In the rows, 128 means zero.
The rows of X fall into a few groups, which share some directions, and each row is roughly a mix of its group's hidden directions.
X, 136 rows:
[[156 120 113 140  97  93 155 140 136 180  93 106 133 144  95 123  85  95]
 [129 143 147 108 161 151  90 132 109  87 169 142 117 117 150 178 173 120]
 [131 116  74  99 149 146 101 109  94 113 166 136 166 139 118  84 145 153]
 [123 117 161 130 118 164 177 169 149 145 137  99  84 175 120 139 151 124]
 [150 109  88 121 154 146  98 147  87 100 142 145 177 128 141 145 120 178]
 [118 119 141  86 167 107 133 135 184 165 117 124 139 106  99 106  91 161]
 [153 120 119  98 160 114 118 183 143 137 126 131 103 109  92 185 111 160]
 [176 125 114 138 135 155 125 157 137 112 147 111  80 178 118 150 176 146]
 [167 143 148 117 154 107  76 101  92 103 124 135 116 113 145 179 157 115]
 [130 120  75 118 126 129  99 137  77 107 162 147 191 121 134 151 121 123]
 [148 132  98 130 166 136 105 171 165 124 130 151 134  92  96 111  78 160]
 [108 153 126 148  88  86 121  74 116 133 104 139 110  98 128 103 126  76]
 [ 94 106 126 106 108  95 149  83  94 156  98 122 181 125 142 103 108 140]
 [152 160 120 159 119 102 113 117 182 138 115 130  88 107  97  96 110  84]
 [120 127 134  96 164 180 115 139  82 102 165 133  92 132 118 123 173 141]
 [104 108 153 135 116 173 163 130 110 108 138 113 119 175 166 130 174 162]
 [ 85 121 153 110  95  79 159  83 128 168  95 115 151 122 140 123 116 114]
 [109  97 141  99 151 160 159 187 131 146 145 118 171 144 123 153 102 156]
 [ 82 117  79 150  88 134 158 117 124 125 120 143 126 124 123  66 116 160]
 [ 97 130 131 124  86  78 153  77 130 165  99 117 139 122 124  98 115  95]
 [117 157 116 111 167 126  86 127 172 107 154 158  97  77 104 110 129 137]
 [141 122 135 146 131 130 104  99 111  84 129 135 161 145 191 163 162 161]
 [119 149  93 137 147 145  97 139 148  89 148 164  77  88 109 105 138 157]
 [188 121  95 124 170 137  87 169 120 114 141 137 156 126 112 155 106 150]
 [ 74 107 130 111 106 139 149 115  60 118 134 135 171 128 162 142 139 137]
 [170 129 106 139 101  87 131  90 123 165 100 104 131 152 104  90 118  89]
 [ 99 138 138 119  96  90 125  61  91 140 119 127 154 118 147 117 139  81]
 [161 109  83 105 153 140 132 159 161 148 154 111 133 165  86 101 129 163]
 [119 112  68 155  90 114 153 148 156 140 121 134 175 135 122 106  85 145]
 [163 161 116 144 134  94  81  98 137 113 110 146  72  91 110 126 137 109]
 [ 72  98 106 119 115 147 170 147 129 135 132 134 169 130 136 100 104 180]
 [135 105 155 140 123 144 172 127 170 153 113  92 147 183 143  95 127 158]
 [104 103 114 107 155 154 141 185 126 123 136 145 154 109 122 143  95 190]
 [104  91 136 112 132 169 156 152  83 122 140 120 174 156 157 144 132 169]
 [129 108 168 146 102 148 175 118 123 139 111  92 129 190 162 129 155 136]
 [173 154 151 162 162 152  81 114 158  85 144 134 142 130 162 123 141 117]
 [105 143  99 168  84 132 141  90 127 121 122 135 109 129 125  55 131 103]
 [159 107  98 114 154 140 103 143  92 115 148 133 203 140 140 146 114 151]
 [130 119 148  64 154 120 124 140  70 158 131 118 114 116  92 163 131 109]
 [103 146 147  85 155 137  93 106 104 101 175 141 125 108 141 153 174 103]
 [ 83 139 157 158  94 106 161 109 168 143  87 135 111 101 142 104  99 120]
 [ 71 100 140 113 135 147 162 146 129 129 120 137 163 118 150 121 104 194]
 [127 125 129 113 169 180 118 170 154  98 177 132 121 144 132 140 158 166]
 [124 133 166 152 102 132 144 146  98 135 120 121 163 127 153 171 102  62]
 [ 83 119 180 113 115 150 184 155 149 152 127 109  88 144 124 142 141 127]
 [149 140 158 104 173 139  85 139 105 113 158 134 163 113 141 180 131  97]
 [129 126 160 148  88 111 150  95  91 148 100 107 159 149 156 140 121  74]
 [172 120 110 136 113  87 137  94 161 158  91  99 107 166 113 100 137 151]
 [113 126 124 120 153 158 136 115 156 125 129 129  91 131 110  50 139 177]
 [121 122 121  95 183 166 102 167 122 104 167 149 157 106 125 138 119 164]
 [ 93 142 122 140 132 131 130 128 181 108 121 153  72  92 120  94 130 173]
 [180 125 110 103 176 147  89 157 134 111 168 123 135 148 118 160 153 148]
 [128 150 117 129  88  84 120  81 112 133 123 124  81 130 121 140 171  80]
 [176 150 151 159 115 127 108 119 110 118 130 115 112 147 141 160 148  55]
 [ 68 122 130 126 132 165 159 172 127 122 128 153 104  89 114 112 100 163]
 [ 91 133 117 106 164 140 116 134 174 110 148 154 108  90 114  95 126 182]
 [ 92 125 127 102 166 181 134 174 143 112 166 147 111 108 112 111 127 164]
 [196 129 125 152 128 119 105 137 128 126 132 110 178 162 144 169 120  91]
 [ 78 102 148 114 127 146 164 171 116 134 123 138 169 113 148 161  93 159]
 [117 136 156 167 116 184 158 166 144 104 135 126  69 145 137 127 148 124]
 [155 129 143 120 188 177 109 173 164 106 158 128 127 135 123 131 130 160]
 [113 104 160 133 101 110 182 127 150 172  86 100 153 152 138 122  98 138]
 [ 77 108 121 118 135 143 157 136 157 128 120 140 136 116 131  86 109 202]
 [130 124 120 107 146 117 127  89 150 141 110 119  84 136 105  63 150 177]
 [169 146 113 106 181 135  77 158 149 113 162 141 116 105  96 147 126 120]
 [143 131 175 112 152 121 123 164 143 149 133 119 164 118 129 188  94  87]
 [106 134 109 147 112 126 156 148 187 153 124 131 123 112  96  75  82 119]
 [ 79 119 148 150  89 121 184 142 151 156  94 126 139 117 135 116  83 127]
 [113 166 142 153 109 108 122 100 158 130 111 139  78  90 114  95 120  78]
 [149 132 172 138 106 102 135 126 106 149 105 109 140 137 143 185 120  65]
 [ 70 120 133 132  99 140 186 143 162 146 118 125  86 129 114  96 125 151]
 [133 150 136 139 109  91 138 110 190 162 111 115  93 122  98 101 115  85]
 [101 129 140 123  95 103 173 115 178 170 113 105  91 145 105  97 131 114]
 [ 90  99 135 112 128 166 152 138  77 116 145 128 181 147 162 138 135 158]
 [191 153 130 149 120 107  99 124 132 133 126 115  98 141 112 155 141  62]
 [118 121 150 162  77 104 166  94 124 154  82 106 139 148 150 109 114 103]
 [111  94 103 122 140 151 155 156 132 134 120 131 161 134 123  94  96 202]
 [111 129 115 152  86  74 145  86 155 150  82 128 140 115 136  99  98 131]
 [110 110 135  94 181 172 125 163 137 113 160 138 154 125 131 125 125 185]
 [153 143  90 125 137  79  74  79 114 115 113 151 146  90 127 119 121 132]
 [136 135 132 158  95 154 156 120 127 145 141 101 125 175 121  84 139  64]
 [ 93 133 114 101 169 160 105 145 142  94 167 159 120  94 124 118 138 175]
 [ 97 147 112 152 109 113 137 120 175 125 106 150  73  87 108  88 111 141]
 [130  96 109 112 151 150 134 169 124 125 145 127 197 146 141 148 104 177]
 [127 164 144 156 122 140 104 102 145  89 144 141  66 118 142 123 174  99]
 [190 121 129 135 115  99 137 131 133 171 106  89 133 170 104 140 115  88]
 [135 118 158 163  82 115 170 104 126 155  84  96 134 168 149 119 123 106]
 [151 152 159 128 169 137  84  82 143  97 129 132  91 122 144 103 170 140]
 [106 118 151  90 117 103 136  68 113 149 138 104 171 158 153 123 161 107]
 [119  99 136 112 141 162 145 175  91 128 145 125 189 141 146 168 109 143]
 [ 98 137 142 141  93  91 155  79 168 150  93 120  99 123 129  85 129 126]
 [126 109  85 138 112 132 158 127 151 149 116 118 132 154 105  55 110 169]
 [ 82  99 158 124 131 166 169 133 122 125 123 123 167 144 164 108 123 178]
 [166 153 152 148 139 113  78  92 117  93 130 133 126 123 165 164 159  97]
 [128 119 109 120  82  73 134 105  79 153 104 120 149 127 130 171 124  97]
 [ 77 118 122 112 128 126 162 134 168 152 113 134 116 103 103  77  97 168]
 [138 108 116 130 100 135 151 105 109 143 142  96 184 193 147 107 147 112]
 [155 128 139 154  95 108 138 154 122 139 118 115 154 145 143 200 114  79]
 [174 144 138 133 165 143  84 157 112 115 146 136 164 110 126 160  99  81]
 [115 132 130 133  98 106 120 100  62 124 120 138 173 112 152 154 117  77]
 [120 113 136 143  98  95 171 136 151 173  73 113 129 127 114 117  79 136]
 [137 163 147 132 123 118  97 108 118 110 152 132  98 117 134 165 166  57]
 [107  91 143 102 134 167 171 172 113 143 146 108 160 168 136 150 130 158]
 [ 95 147 154 172  92 118 147  87 157 124  93 134 110 110 153  83 118 115]
 [183 124 138 141 103 107 135 124 110 154 112  91 119 177 122 160 144  81]
 [133 118 159 141  88 121 156 102  86 144 110  98 146 170 156 151 148  86]
 [164 161 113 158 124  89  80  80 148 115 118 140 136 105 135 108 121  88]
 [112 104 156 115 160 187 144 158 113 111 150 124 169 148 157 135 130 169]
 [102 137 117 129  94  84 124  60 101 139 101 135 138 105 133  86 125 105]
 [104 120 133 155  92 117 173 106 167 144  91 114  94 149 133  85 133 161]
 [110 117 113 134 128 181 142 125 124 112 173 122 173 167 146  74 145 131]
 [131 140 124 117 164 161  78 110  87  81 167 152 144 110 147 120 156 128]
 [145 117  98 151 122 136 127 141 129 134 137 128 215 138 136 104  79 113]
 [126 126 125 149 140 171 149 200 173 132 142 134 128 122 105 115  82 132]
 [117 119  99 130 139 145 142 122 167 134 126 129 121 135 108  48 117 182]
 [115 154 114 127 105  94  99  60  96 120 127 141 121 102 131 104 150  83]
 [152 148 112 189 117 154 130 166 164 113 120 139  78 120 108 103 106 116]
 [108 151 126 147  80  86 124  78 103 130 108 137 116 102 138 125 131  71]
 [104 121 116 121 146 145 150 146 186 142 127 131 120 121 104  69 102 178]
 [165 155 115 150 129 108 115 139 181 144 118 127  80 114  84 105 108  92]
 [ 97 123 148 113 166 182 147 147 146 133 143 130 121 122 109  61 111 155]
 [131 113 110 126 156 192 132 177 129 104 174 129 156 154 131 118 132 162]
 [166 115 120 155 105 115 151 103 137 162  92  96 144 173 122  76 111 123]
 [119 139 126 124 137 106 107  58 136 119 107 137 100 109 132  65 148 159]
 [130 131  78 119 151 116  91  94 147 104 142 151 145 110 127  79 135 179]
 [105 148 132 148  87 105 147  81 144 142 112 121  80 130 118  81 145  91]
 [ 63 108 147 122 126 158 154 125 110 112 131 141 174 117 169 116 119 169]
 [148 115 145 139 101  97 163 129 137 179  90  97 159 153 121 134  89  96]
 [ 95 142 130 143  95  89 153 113 169 149  88 135  87  94 111 104 103 123]
 [ 81  91 135  97 124 152 166 132  95 132 136 120 163 153 151 131 144 180]
 [116 123 139 128 149 165 152 131 165 138 123 120  96 140 107  51 124 166]
 [ 55 127 146 101 125 144 151 137  90 134 123 150  99  79 113 113 114 135]
 [163 122  77 121 125 134 118 130  88 152 145 117 157 150  88  84 110  91]
 [138 121 119  76 150 101 112 130  88 145 116 129  74 108  88 158 146 151]
 [190 125 127 145 132 136 122 183 109 138 126 115 130 145 110 180 106  89]
 [ 98 140 126 119  99  88 134  55 144 146 119 121 120 127 128  78 150 105]]

In each list below, two rows fit none of the groups, and each other row fits one group, some only roughly. Which are they? Name them in the order they come.
  Q180: [119 111 111  90 148 150 112 151  66 111 165 139 167 127 135 173 140 136]
  Q512: [114 114 157 124  93  93 163 110 107 172  92 106 167 138 139 146 102  95]
  Q421: [175 110 133 116 141 163 130 155  88 135 154  98 150 185 123 152 148 106]
  Q995: [141 161 142 131 132 100  86  90 128 106 125 142  71  97 130 150 164  98]
  Q29: [ 98 158 148 131 106  90 112  65 125 120 113 142  98  90 141 118 148  92]
  Q806: [ 79 152 115 136  94  99 126  78 133 114 122 149  81  95 131 103 154 116]
  Q947: [ 88 153 145 151 119 127 134 112 187 108 122 145  67  99 135 102 144 138]
  Q249: [159 132 112 117 131  64 102  63 149 148  98 119 136 127 122 101 130 139]
  Q515: [ 97 154 140 139 114 116 136  98 194 125 131 130  71 117 122  92 156 121]
  Q207: [156 159 117 116 160 119  69 135 144 100 165 147 114 100 116 165 147  98]
  Q420: [130 112 147  95 171 178 118 141  99 104 165 123 145 153 147 144 166 162]
  Q957: [200 137 144 137 162 139  99 167 150 121 141 116 123 146 120 174 127 104]
 : Q207 Q420
  Q274: [115  99 134 141 120 141 152 145  95 137 103 129 200 127 152 126  74 146]
  Q543: [146 146 107 121 178 141  77 151 160  93 160 157 121  92 117 134 125 154]
  Q300: [158 162 101 169 111  96  94 115 144 119 111 148 100  91 110 119 107  83]
  Q958: [190 138 137 165 120 119 112  84 133 122 102 105  99 167 140 103 158 116]
  Q892: [110 111 157 131  89 135 182 107 109 160 115  92 134 179 140 107 144 105]
  Q317: [157 133  90 111 145 123  76 122  87  94 163 142 134 127 132 168 167 129]
  Q482: [107 156 155 149  99  90 136  86 176 141 104 128  96 107 130 107 127  86]
  Q198: [111 112 141 152  97 130 183 129 169 163 100 106 137 156 127  83 102 135]
  Q914: [ 77 134 110 156  71  99 143  87 105 118  99 149 125 100 151 112 123 125]
  Q989: [114 148 143 155 112 135 155 146 185 145 118 125  69 119  99  94 112 101]
 : Q543 Q892
  Q106: [203 133 118 118 168 132  93 164 131 132 140 118 103 140  91 157 129 118]
  Q12: [ 95 131 131 123  82  88 137 105  76 132 107 135 112 109 139 178 142  96]
  Q889: [137 145 128 129 109  63 110  88 116 151  88 133 131  91 118 134  99  87]
  Q872: [122 109 137 106 122 129 128 124  69 110 139 124 143 148 162 194 171 142]
  Q976: [117 132 147 148  88  87 158 132 136 165  78 123 115 106 119 148  87  91]
  Q557: [151 147 116 128 122  75 118 108 182 157 106 122  82 115  88 109 120 113]
  Q278: [155 143 106 120 176 142  90 167 173 112 154 147 105 100  96 122 116 149]
  Q720: [178 129 122 103 168 137  89 162 103 124 161 127 156 131 114 176 125 103]
  Q5: [136 147 155 104 146  86  80  69 102 120 112 138 122  94 142 148 148 109]
  Q467: [146 156 136 162  99 107 124  91 158 130 112 116  67 140 122 109 159  87]
  Q73: [145 127 142 137 156 188 109 163 100  87 165 135 148 143 156 158 147 129]
  Q547: [168 138 158 126 140 121  97 125  93 121 136 119 151 135 149 191 140  75]
 : Q889 Q872
  Q481: [125 159 167 141 115 103 127 112 179 128 115 125  62 114 126 148 151  93]
  Q970: [151 132 157 147 139 148 118 159 122 122 142 125 191 132 154 169  97  80]
  Q117: [135 126 147 117 110  90 118  65  74 146 101 116 160 130 147 132 133  93]
  Q808: [ 55 140 149 123 102 125 136  82 113 113 141 144 146 103 164 112 145 103]
  Q971: [102 132 148 143  84  83 157  90 134 161  78 120 123 113 132 110 105 102]
  Q856: [ 90 125 103 113 112 134 122  81  78 116 155 137 176 131 148  88 148 113]
  Q391: [126 117  99 106 144  98  94  96 110 112 130 144 197 110 155 141 123 167]
  Q826: [ 89 109  79 119 117 136 153 146 129 145 136 141 168 116 106  78  87 155]
  Q679: [ 87 131 154 102 161 142 141 129 178 136 125 135  92 100 110  84 119 169]
  Q537: [142 126 127 106 178 168 115 196 146 121 161 137 124 116 100 152 110 145]
  Q514: [106 129 151 130 106 112 165  99 167 150 101 110  64 145 122  99 155 144]
 : Q537 Q514
  Q671: [ 94 127 107 119 130 102 133 129 159 134  99 153  96  79 105 106 101 183]
  Q50: [135 125 124  94 128  94  99  70  65 133 130 124 161 129 140 137 151 101]
  Q56: [164 115 129 107 174 133  97 160 119 107 129 137 132 123 135 188 133 181]
  Q248: [123 120 153 129 100 128 171 120 149 147 118  95  72 178 128 133 174 128]
  Q425: [132 158 113 139 157 120  89 130 177 111 131 159 111  71 107  99  96 131]
  Q267: [ 68 144 147 138  86  96 139  81 120 120 113 144 134  95 162 137 134 100]
  Q164: [ 72 117 105 112 130 119 139 125 134 134 117 154 158  83 123  92  84 172]
  Q833: [128 146 122 144 162 172  87 134 138  74 172 156 158 111 154 116 135 134]
  Q987: [163 102  80 115 134 137 114 132  76 130 147 119 191 163 126 126 127 140]
  Q654: [173 145 142 141 161 154  84 140 132  83 159 134 120 138 150 169 164 120]
  Q669: [161  97 118  83 152 119 121 137  85 151 135 107 185 157 123 158 124 147]
  Q316: [141 139 129  73 177 138  87 137 107 122 173 132 113 113  99 152 156 109]
 : Q267 Q316
  Q17: [149  88  94 131 120 147 157 148 107 138 121 107 156 184 131 116 130 184]
  Q58: [127 110 110  94 170 159 128 170 149 118 156 131 116 139 110 131 144 196]
  Q955: [158 120 109 169  77  91 150  99 140 151  85 104 133 164 132 109 118 119]
  Q763: [147 151 127 173 111 118 112  98 155  94 108 135  62 128 146 123 165 144]
  Q24: [109 110 129 109 154 175 121 145  88  98 166 137 181 138 158 142 141 154]
  Q15: [165 133 140 106 158 135  90  94  90 108 139 119  91 148 131 136 189 131]
  Q397: [171 132 144 112 148 118  85  93  75 115 136 120 143 143 149 163 165 102]
  Q965: [115 154  99 149 104 102 119  93 140 130 108 145  82  92 101  73 118 108]
  Q394: [ 87  93 107 116 100 144 177 129 115 142 140 114 174 169 142 106 133 161]
  Q579: [ 87 116 139 109 133 165 168 133 162 136 151 114  98 155 119  82 157 163]
  Q525: [141 129 116 155 153 195 118 134 128  93 157 133 139 149 137  68 138 148]
  Q400: [148 128 130  85 180 150  90 159 106 112 174 135 151 119 119 170 138 123]
  Q37: [106 134 132 150 118 109 148 110 191 143  93 132 109 106 120  72  98 154]
 : Q17 Q579
  Q853: [111 107 104 138 103 141 169 105 141 144 121 111 135 168 129  57 135 164]
  Q478: [112 157 164 146 103 102 124  68 137 123 108 126  86 114 147 115 156  87]
  Q46: [ 81 130 110 128 110 110 160 141 173 150 109 140  95  96  96  95  96 152]
  Q288: [ 99 119 122 161  63 112 179 124 114 155  91 119 135 135 131 115  99 103]
  Q752: [126 159 151 140 126  86 115 103 191 135 102 134  79  91 118 123 121 110]
  Q568: [ 93 137 161 159  80 122 170  93 143 138  98 115  91 140 145 101 143 107]
  Q961: [122 141 151 141 120 112 120  52 152 117 115 120 114 141 159  80 167 132]
  Q308: [177 124 119 112 176 154  96 182 121 120 161 129 150 132 111 165 115 129]
  Q571: [147 157  96 163 106  98 106  90 156 129 116 137 110 110 110  75 115  90]
  Q291: [172 127 173 115 149 136 120 143 125 130 139 100 122 168 142 190 163 105]
  Q344: [135 127 159 111 117  94 127 131  94 152 113 117 154 121 133 197 112  76]
  Q95: [189 135 146 108 178 127  91 138 159 123 138 113  97 144 117 159 157 143]
  Q60: [ 96 143 127 147  83  96 155  87 163 152 107 123 108 122 121  78 121  98]
  Q163: [134  92 147 141 124 157 174 154 126 149 108 103 175 174 148 119 103 159]
  Q546: [ 76 116 120 146  82 110 171 101 128 142  89 134 135 119 142  87 105 153]
 : Q853 Q568
  Q406: [167 144 161 126 174 146  93 159 169 108 157 126 130 129 138 176 140 113]
  Q921: [109 120  95 100 112 100 111  98  57 132 135 141 178 109 131 140 123 110]
  Q127: [131 123 167 109 153 157 128 174 124 115 160 122 137 141 146 202 147 119]
  Q367: [144 145 143 171  96  93 136 102 155 151  81 119 125 119 127 102  91  85]
  Q950: [128 130 162 154  98 147 138 110  81 109 127 115 126 160 171 159 167  89]
  Q879: [151 159  99 107 158 112  73 129 140 112 157 151  99  88  94 137 136 101]
  Q145: [106 117 139 104 178 179 125 144 149 110 160 136 150 126 135  93 131 182]
  Q614: [182 109 147 126 153 156 122 161 105 124 139 104 163 174 147 173 137 131]
  Q269: [194 125 129 122 168 139  93 170 126 115 141 122 126 144 121 186 135 135]
  Q886: [110 106 157 103 165 172 148 146 155 121 150 115 125 158 139 116 154 189]
  Q847: [ 93 105  93 139  95 134 140 114  84 107 136 142 190 135 168 130 128 151]
  Q480: [163 139 160 150 102 104 123  97 100 130 103 110 105 150 149 168 159  79]
 : Q145 Q847
  Q287: [ 84 155 120 165  74 101 140 100 154 119 115 147  96  98 137 111 127  97]
  Q799: [114 121 135 137  76  86 164  78 127 159  90 105 112 153 134 110 143 116]
  Q601: [107  92  93  75 138 119 141 150  96 150 137 129 173 129 109 142 111 175]
  Q676: [125 154 124 122 117  67 104  72 144 142 102 138 102  88 112 108 123 101]
  Q77: [153 130 166 147 111 141 133 130  75 125 124 112 140 154 153 176 139  70]
  Q332: [138  93  97 105 147 162 145 186 110 134 148 121 144 156 108 141 122 179]
  Q771: [111  95 113 125 110 129 181 145 136 164  95 112 124 149 109  92 102 181]
  Q32: [ 92 135 153 142 103 108 169 131 193 151 100 123  83 115 118 116 114 132]
  Q839: [114 141 165  86 157 117  99 117  99 114 136 141  92  95 131 182 161 123]
  Q444: [ 92 162 148 133 113 107 105  81 124 104 131 151  92  87 147 131 157  89]
 : Q287 Q771
